0: [3 3 6 7 6 7 4 3 5 3 3 6 6 5 4 4 1 3 5 5 5 4 6 8 6 4]
1: [3 4 7 9 5 5 4 4 5 4 4 6 7 4 4 4 2 6 3 6 9 8 4 3 4 9]
2: [5 7 5 6 4 4 4 4 4 5 3 5 7 4 4 3 2 4 4 5 9 6 5 3 5 9]
3: [7 9 4 3 4 3 4 5 1 8 8 4 0 2 4 8 3 5 8 4 0 0 1 5 7 4]
4: [3 3 7 9 5 6 4 3 4 3 2 5 7 5 4 1 2 4 4 5 3 3 5 9 5 3]
5: [7 9 4 3 4 3 4 5 1 8 8 4 0 2 4 8 3 5 8 4 0 0 1 5 7 4]
6: [3 2 3 1 4 3 6 5 6 3 4 3 9 9 6 3 9 5 4 2 7 8 8 3 2 2]
7: [3 3 3 2 4 4 5 4 5 4 4 5 7 5 5 3 5 4 4 5 5 5 5 5 4 3]
8: [8 8 3 2 4 3 4 6 1 7 9 4 0 0 5 8 3 6 7 4 0 0 0 5 7 5]
9: [3 3 3 2 4 3 6 4 6 4 4 3 9 9 6 3 9 5 4 2 7 8 7 3 2 2]
10: [3 3 3 2 4 4 7 4 5 4 5 2 7 8 6 4 9 4 4 2 6 6 6 4 3 2]
11: [3 3 6 9 6 7 4 5 2 7 7 3 1 6 4 6 5 5 7 4 3 2 3 5 5 4]
12: [5 6 6 7 4 4 4 4 4 5 4 5 6 4 4 4 2 5 4 5 9 6 4 3 5 8]
13: [3 3 3 2 4 3 6 6 7 3 3 3 9 8 5 3 9 5 4 4 5 8 7 3 2 2]
14: [5 7 5 5 4 4 4 4 4 5 3 5 6 4 4 3 2 4 4 5 9 6 5 3 4 8]
15: [8 8 3 2 4 3 4 6 2 7 7 4 0 0 5 8 3 5 6 4 0 0 1 4 6 4]
16: [3 2 3 2 3 3 6 5 6 3 5 2 9 9 6 3 9 4 4 2 7 8 7 3 2 2]
17: [5 7 5 5 4 4 4 4 4 5 3 5 6 4 4 2 2 4 4 5 9 6 4 4 4 8]
18: [3 2 3 2 4 3 6 4 5 4 5 2 8 8 6 4 9 4 4 2 6 7 7 3 2 3]
19: [3 2 3 2 4 4 6 5 4 4 6 3 5 8 5 5 8 5 5 3 5 5 5 4 4 3]
20: [3 2 3 1 4 3 6 6 7 4 3 3 9 8 5 3 9 5 4 3 5 8 7 3 1 2]
21: [3 2 3 2 4 3 6 5 6 3 4 3 9 9 6 3 9 5 4 2 7 8 8 3 2 2]
22: [3 2 3 2 4 4 6 5 7 3 3 3 9 8 5 3 9 5 4 4 5 8 7 3 1 1]
23: [3 3 5 5 6 7 4 4 6 3 3 7 7 5 4 4 2 3 4 5 6 5 7 7 5 5]
24: [3 3 6 9 6 6 4 3 4 3 3 5 7 5 4 1 3 4 4 5 4 4 5 9 5 3]
25: [3 4 7 9 5 5 4 4 5 4 4 5 7 4 4 3 2 5 3 6 9 7 4 3 5 9]
26: [7 7 3 2 4 3 4 5 3 6 5 5 0 0 4 7 3 4 5 5 0 0 2 4 6 4]
27: [3 4 7 9 5 5 4 4 5 4 4 6 7 4 4 4 2 6 3 6 9 8 4 3 4 9]
28: [3 3 6 8 6 7 4 3 5 3 3 6 7 5 4 2 1 4 5 5 4 4 6 9 6 3]
29: [8 7 3 1 4 3 4 5 3 6 4 4 0 0 3 7 4 4 4 5 0 1 3 4 5 3]
30: [3 2 3 2 3 3 6 5 6 3 5 2 9 9 6 3 9 4 4 2 7 8 7 3 2 2]
31: [3 3 5 5 5 7 4 5 3 6 6 3 3 7 4 5 6 4 6 4 4 3 4 5 5 4]
32: [3 3 7 9 6 7 4 4 5 3 4 6 7 5 4 4 1 4 4 6 8 6 6 5 6 7]
33: [3 2 3 1 4 3 6 6 7 4 3 3 9 8 5 3 9 5 4 4 5 8 7 3 1 2]
34: [3 3 7 9 6 6 4 4 5 4 4 6 7 4 4 4 2 5 3 6 9 7 5 4 5 8]
35: [3 3 6 7 6 7 4 4 6 3 3 7 7 5 4 4 1 3 4 5 6 5 7 7 6 5]

[3 2 3 1 4 4 6 4 5 4 4 5 7 6 5 3 6 4 4 4 6 6 6 5 4 3] 7 19 10 18 13
[3 2 5 7 6 7 4 3 6 3 3 7 7 5 4 4 1 3 4 5 5 5 7 8 6 5] 35 0 23 28 32
[3 3 6 9 6 7 4 3 5 3 3 5 7 5 4 2 1 4 4 5 4 4 6 9 6 3] 28 24 4 0 35
[3 3 5 7 7 7 4 3 6 3 3 8 7 5 4 4 0 3 4 5 6 5 6 7 6 5] 35 23 0 28 32
[3 3 5 7 7 7 4 3 6 3 3 8 7 5 4 4 0 3 4 5 6 5 7 8 6 5] 35 23 0 28 32
[3 3 3 1 4 4 6 4 5 4 5 4 7 5 5 4 5 4 5 4 5 5 5 5 4 4] 7 19 10 18 13
[3 3 3 2 4 5 5 4 6 3 4 5 9 4 5 3 5 4 4 5 6 6 5 5 4 3] 7 23 13 10 22
[3 3 6 9 6 6 4 3 4 3 3 5 7 5 4 1 2 4 4 5 4 4 5 9 5 3] 24 4 28 0 35
